In the rows, zero is written as 128.
The rows of D fall into 3 groups, which share some directions, and each row is roughly a mix of its group's hidden directions.
D, 119 rows:
[[102  99  88 136 151 147 145 103 126 110 116 150 153]
 [ 96 121 104 126 157 149 110 160 139 159 145 119 157]
 [140 141 132 149 150  76 145 132 147 143 139 111 164]
 [161 133 130 124 154 124 140 145 157 148  98  97 162]
 [148 126 100  98 161 111 112 139 136 149 173 118 139]
 [102  99  81 138 150 127 112 134 101 118 116 148 150]
 [184 152 153 131 121 127 104 101 140 143 134 118 109]
 [137 144 124 142 167 137 159  91 170 137 126 135 138]
 [150 145 128  90 173 149 136 124 148 145 141 114 155]
 [119 158 101 126 158 123 109 131 146 147 107 105 173]
 [146 119 119 129 170 103 104 152 104 142 151 115 161]
 [150 136 154 157 165 156 146 117 145 147 122 118 160]
 [186 112 125 109 111 145 129 122 148  97 142 130 111]
 [126 148 102 130 127 144 148  87 153  79 130 134 124]
 [163 182 135 119 103 126 111 126 149 122 145 119 107]
 [ 96 118 132 115 160 166 154 117 132 141 103 162 129]
 [141 122 126 156  99  90 106 131 143 125 169 119 101]
 [114 106  76 113 117 144 130 126 147  92 153 116 140]
 [ 89 115 123 158 118 138 137 130 116  99  89 148 154]
 [159 115 107 105 145  79 140 110 149 140 152 140 130]
 [108 135 129 104 143 124 119 171  85 132 119 147 161]
 [133 143 147 155 170 116 145 123 156 149 106 133 162]
 [112 118 126 152  98 154 152 104 153  96 110 115 100]
 [108  86 103 102 151 116 134 102 139 122 115 160 109]
 [125 128 125 157  92 136 149  99 169 110 114 107 107]
 [130  93 127 119 163 112 107 128  90 155 141 147 153]
 [129 109 102 109 167 127 145 119 160 137 168 118 149]
 [137 124 161 112 146 127 118 162 123 177 113 151 144]
 [117 133 119 146 102 106  83 150  89 103 138 127 117]
 [ 86 118  75 113 108 132 125 121 146 121 113 129 106]
 [179 157 141 103 119 141 135 108 160 128 139 112 140]
 [143 136 183 109 115 127 157 141 132 155 119 106 109]
 [154 118 131  90 144 161 131 102  95 143 131 160 123]
 [ 85 147 131 133  97 127 132 161  99 107 107 146 119]
 [111  89 127 143  81 145 153 111 147 127 110 130 147]
 [140 124 139 149 111 131 146  88 169 122 142 140  90]
 [126 148 131 146  99 139 169  93 126 116  96 155 120]
 [125 133 143 112  80 157 142 108 129 121 120 135  82]
 [170 148 169 152 151 115 146 102 137 118 133 131 114]
 [145 126 114 109 174  88 127 126 137 146 161 149 130]
 [144 123 123 141  95 113 142 116 180 127 146  91 120]
 [131 172 130 151 172 111 124 122 110 124 138 161 111]
 [154 128 170 131 122  95 162 143 137 162 114 124 141]
 [139 146 144 157 128 106  86 110 118 139 154 144  93]
 [112 135 130 135 167 110 102 170 131 146 145 106 156]
 [ 78 140 108 144 115 154  98 154 102 120 117 131 125]
 [170 129  81 111 134 140 102 101 136 123 147 119 116]
 [107  86  71 128 146 132 122 140 112 126 117 120 116]
 [151 131 169 144 116 118 161 105 143 154 103 150 113]
 [118 105  77 112 129  92 118 129 119 141 141 156 149]
 [131 126 141 126 115 144 143  93 177 142 149 144  94]
 [128 119 124 142  75 127 146 105 158 105 128 124  95]
 [116 126 153 131 105 126 173 140 144 122  79 141 140]
 [173 161 140 109 103 127 105 122 136 133 151 112  99]
 [163 156 183 123 120 110 115 138 123 155 127 122 127]
 [ 80  99  95 111 147 143 116 143 121 144 124 152 142]
 [162 108 165  99 132 116 115 123 119 158 165 117 133]
 [156  95 142 157 111 114 156  96 155 137 120 141 111]
 [142 132 127 125 128  97  86 157 120 147 163 110 101]
 [113 145 141 121  80 147 116 144 100 112 104 124  94]
 [112 108 123 102  88 165 135 137 107 100 111 135 107]
 [128 155 130 138 117 143 153  99 180 107 148 121 111]
 [ 92 138 116 133 100 150 127 101 111 104 118 160  97]
 [164 166 158 130 168 122 116 142 122 133 149 109 121]
 [ 87 108  94 122 157 122 144 127 132 127 138 121 172]
 [138 157 125 101  99 128 143 132 161 126 136  90  94]
 [185 145 153 118 149  96 145 112 130 132 143 131 127]
 [139 130 131 130 156 130 103 110  96 159 125 180 128]
 [162 170 135 121 133 135 124 106 170 119 152 116 110]
 [132 140 135 149 167 100 107 150 100 151 112 133 161]
 [115  91 121 103 169 122 113 148 124 153 150 146 152]
 [181 144 139  98 122 120  99 124 130 144 160 114 128]
 [141  97 156 138 126 151 165  97 159 132 108 125 142]
 [121 132 143 118 157 156  97 170 104 145 135 109 151]
 [143 133 144 160  82  99 139 108 135 119 133 133  91]
 [112  90 150 161 122  89 134 156 114 151 129 138 132]
 [118 113 132 176  94 101 135 124 158 119 125 108 106]
 [104 141 135 121 103 121  92 154  87 145 131 157 112]
 [117 157 118 164 140 101 123 125 181 123 127 114 143]
 [118 163 112 124 159 168 116  99 137 103 116 150 123]
 [ 92 130 105 105 159 162 122 137 104 138  99 149 134]
 [125 104 125 173  85 104 103 128 111 107 135 129 142]
 [ 85 126  92 146 112 137 110 130  96 116 106 155 133]
 [ 97  99  93  96 110 132 135 130 169 135 131 114 114]
 [142 171 161 148 121 113 134 145 168 136 122 105 116]
 [138 121 129 118 124 112  83 140  72 142 132 148 126]
 [153 149 165 153 100 106 126 148 125 129 168 116 135]
 [175 141 139 145 140  95 120 112 147 150 159 111 123]
 [127 157 112 173 136 119  87 139  94 114 128 123 137]
 [102 110 117 112 149 158 154 122 125 153 108 163 157]
 [106  93 102 147 168 118 113 117 101 140 129 155 137]
 [146 136 125 152 154  95  96 157 138 147 126 103 157]
 [117 122 125  85 163 141 106 165 106 150 137 126 143]
 [127 129 137  96  89 149 125 114 140 149 144 163  93]
 [ 72 117  91 127 105 152 112 140 129 122 112 127 119]
 [ 88 122 109 117  89 149 129 123  99 101 114 148 111]
 [ 87 111  94 124 113 129 132 123 105 130 112 175 139]
 [170 160 113 127 121 122  96 116 154 126 158 113 106]
 [124 131 159 111 105 151 137 157 158 104 135 158  98]
 [ 91 118 136 145 154 115 119 168 103 139 107 145 155]
 [ 95 112 138 166 143 135 155 117 124 127  81 144 132]
 [152 122 142 113 155  93  97 154 119 134 169 117 128]
 [132 106 131 175 127  87 113 122 151 162 140 132 123]
 [164 128 135  86 142 117 124 158 121 156 130 107 157]
 [136 137 132 120  90 153 144  91 147 128  96 152 102]
 [ 95 100 122 116  96 159 156 137 144  99 106 119 119]
 [127 154 149 113 114 122 171 123 111 138 134 179 124]
 [127  94 121 151 136 126 146 122 179 104 154 107 120]
 [127  97 137 147  78  98 135 145 102 118 134 115 107]
 [110 141 124  88 157 144 118 149 121 156 120 153 164]
 [164 106 154 110 133 128 107 112  84 154 117 141 144]
 [106 143 142 157 103 150 155 105 138 105  96 139 103]
 [148 133 137 108 142 108 122 178 116 161 106 104 142]
 [152 127 125 139 170 109 146 123 159 132 137  95 162]
 [163 140 129  98 123 111  99 144 133 141 175 107 121]
 [120 152 124 155  87 124 109 135 138 102 134  94  96]
 [108  88 101 131 163 118 114 132  97 137 128 148 157]
 [ 91  86 123 145 150 140 165 121 128 128  97 131 140]
 [116 128  82 130  93 103 135  99 137 107 112 141 103]]

Here is one row of each group, with its name. Which group are the others in?
[165  70 112 127 108 113 111 138 112 140 133 140 133] => W
[157 159 156 148 111  97 114 143  95 116 153 132 126] => N
[142 101 157  98 143 121 146 147 135 151 139 105 169] => M

[151 163 151 114 182 138 130 139 138 144 142 112 118] => N
[143 129 128 117 103 155 150 104 108  79 119 141 100] => W
[ 99 114  98 109 170 144 107 143 113 128 140 136 161] => W
[ 98 141  99 165 111 140 129 114 152  85 121 138 122] => M
[113 125 146 121 156 118 124 161  73 148 123 131 150] => W
[114  91 113 105  85  99 132 126 110 121 132 161 130] => N
[129 124 157 164 155 103 157 144 157 109 145 107 131] => W
[103 102 119 122 163 146 160 124 152 135 105 128 165] => W
[131  91 139  75 109 103 129 147 125 135 154 137 124] => N
[116 145 156 146 104 119 154 121 138 147  74 145 127] => W
[ 99 151  95 114 122 144 162 135 161  96 140 129 138] => M
